In the rows, zero is written as 128.
Rotation paths and how fast each direction turns (degrees each step)
Each turn is a multiple of 5 degrees from 10 to 175, or 0.
Each row of a path follows its step; steps can be skipped.
Path 1:
step 0: [132 128 137 124 134 117 132 131 133 118 121 128 135 123 129 129 121 120
 133 135 116 149 121 128 119 130 123 137 128 134 140 126 132 123 125 124
 121 133 126 137 120 130 128 137 125 129 126]
step 1: [140 117 126 129 144 133 131 125 138 117 128 134 131 132 127 135 128 123
 122 123 127 127 118 125 125 126 130 127 141 129 132 120 134 133 128 123
 121 123 128 131 121 132 140 132 113 131 137]
step 2: [126 136 135 125 134 133 119 131 128 117 134 145 127 119 119 129 131 120
 128 129 133 135 127 112 137 131 129 126 133 116 121 131 130 133 128 130
 131 123 127 129 122 126 133 125 123 128 144]
step 3: [130 139 131 127 130 134 132 137 131 131 126 128 115 122 120 119 133 133
 119 137 121 138 130 122 121 138 129 112 125 127 131 131 131 127 121 125
 130 126 133 130 118 115 124 132 127 139 137]
step 4: [133 134 132 133 131 130 133 124 118 136 128 132 125 126 126 130 128 135
 118 125 127 129 132 125 125 118 133 123 116 145 133 134 125 132 131 128
 127 136 140 122 116 132 135 139 117 130 139]
step 5: [133 126 132 126 126 130 130 123 127 129 121 130 129 125 125 127 126 124
 128 120 136 132 126 126 134 112 120 121 126 122 132 128 115 137 129 139
 130 148 143 129 129 113 135 126 126 127 130]
step 6: [132 123 131 129 123 133 130 141 120 121 125 132 116 130 123 138 132 131
 132 116 122 131 119 121 120 124 116 122 120 121 128 132 123 122 129 139
 116 128 131 129 130 118 127 133 134 123 118]
step 7: [133 133 125 130 126 119 146 127 124 123 128 136 132 117 129 135 137 131
 132 124 126 124 118 131 119 121 122 141 120 127 128 130 130 134 123 130
 129 117 127 129 116 119 122 141 125 125 122]
step 8: [138 120 119 123 124 114 129 125 128 115 112 135 127 117 134 124 132 124
 135 122 121 128 129 118 133 119 122 126 128 132 127 118 130 139 131 121
 131 123 128 128 129 132 123 133 123 137 130]
step 9: [130 130 132 118 125 131 120 126 135 107 120 133 138 123 127 131 128 123
 137 140 119 141 125 125 122 130 121 124 128 141 123 123 125 124 132 134
 118 127 123 124 128 126 133 131 124 129 134]
Speeds:
[127 128 127 131 129 128 128 131 127 131 130 132 126 128 127 128 131 129
 130 129 129 129 128 127 128 129 127 129 128 127 125 127 127 129 126 125
 133 123 127 128 131 125 128 131 127 126 128]
80
[128 128 130 126 127 130 125 134 124 127 130 129 129 127 128 130 126 129
 130 126 127 128 129 127 131 126 130 129 126 132 127 131 129 128 130 127
 125 126 127 126 128 131 129 129 127 127 129]
155
Path 2:
step 0: [133 121 144 131 125 127 137 135 138 125 129 124 121 126 130 134 128 125
 130 117 118 124 129 120 127 140 135 124 136 118 121 141 133 124 140 123
 133 116 119 128 123 126 129 130 129 126 125]
step 1: [138 124 120 122 115 134 127 137 126 125 123 126 124 117 132 126 125 132
 123 122 128 123 139 112 131 127 144 125 127 129 138 132 124 124 116 127
 126 122 123 139 125 129 132 123 125 121 132]
step 2: [128 122 129 134 122 116 135 128 134 120 123 137 132 129 129 133 122 125
 130 127 122 120 135 128 125 127 136 133 115 123 124 138 145 125 121 119
 135 115 120 131 134 138 130 136 125 129 125]
step 3: [123 123 133 126 122 120 131 129 131 130 126 133 120 127 113 129 126 132
 129 108 122 122 129 114 132 118 134 131 128 124 134 126 120 119 109 134
 128 130 128 128 123 125 125 132 127 137 130]
step 4: [132 129 130 114 128 117 119 120 126 128 126 138 127 133 127 141 129 131
 126 128 130 121 136 127 141 126 128 129 116 130 128 128 129 127 123 108
 127 132 115 130 135 135 129 125 128 136 123]
step 5: [122 129 140 132 124 122 133 129 123 140 139 133 130 143 125 126 124 135
 127 128 132 128 127 130 138 114 129 123 126 132 129 135 131 114 120 133
 120 125 130 129 125 136 125 130 130 143 135]
step 6: [134 129 151 134 126 126 118 119 134 123 131 125 121 127 116 138 133 135
 130 132 128 123 131 124 134 126 120 127 136 134 128 131 126 124 131 114
 116 138 127 130 128 131 128 125 131 128 124]
step 7: [128 138 133 129 114 134 131 143 124 131 128 130 134 139 139 133 133 140
 124 131 133 138 136 127 138 125 134 118 132 130 118 135 126 126 126 120
 117 132 131 134 125 126 125 126 137 130 128]
step 8: [132 125 131 149 121 121 127 130 134 129 124 116 117 121 129 131 136 134
 135 134 124 123 136 135 132 130 129 123 134 136 126 136 130 126 137 120
 122 117 131 128 121 134 121 133 123 129 135]
step 9: [139 125 139 132 114 131 137 148 124 122 119 127 130 124 128 128 125 138
 137 124 129 125 126 118 130 133 133 122 136 117 122 122 126 129 128 121
 130 125 124 124 115 124 133 124 132 128 127]
Speeds:
[128 130 129 128 127 129 128 130 127 124 129 129 133 125 128 130 130 126
 132 130 129 128 127 129 128 127 126 128 128 129 129 127 127 127 129 125
 130 128 123 127 130 128 132 131 129 129 127]
155
[129 131 129 126 129 125 131 130 129 131 125 129 130 129 131 123 127 128
 130 124 127 131 127 128 128 126 126 131 129 128 126 131 127 127 129 129
 126 127 128 128 128 129 130 126 129 128 126]
160
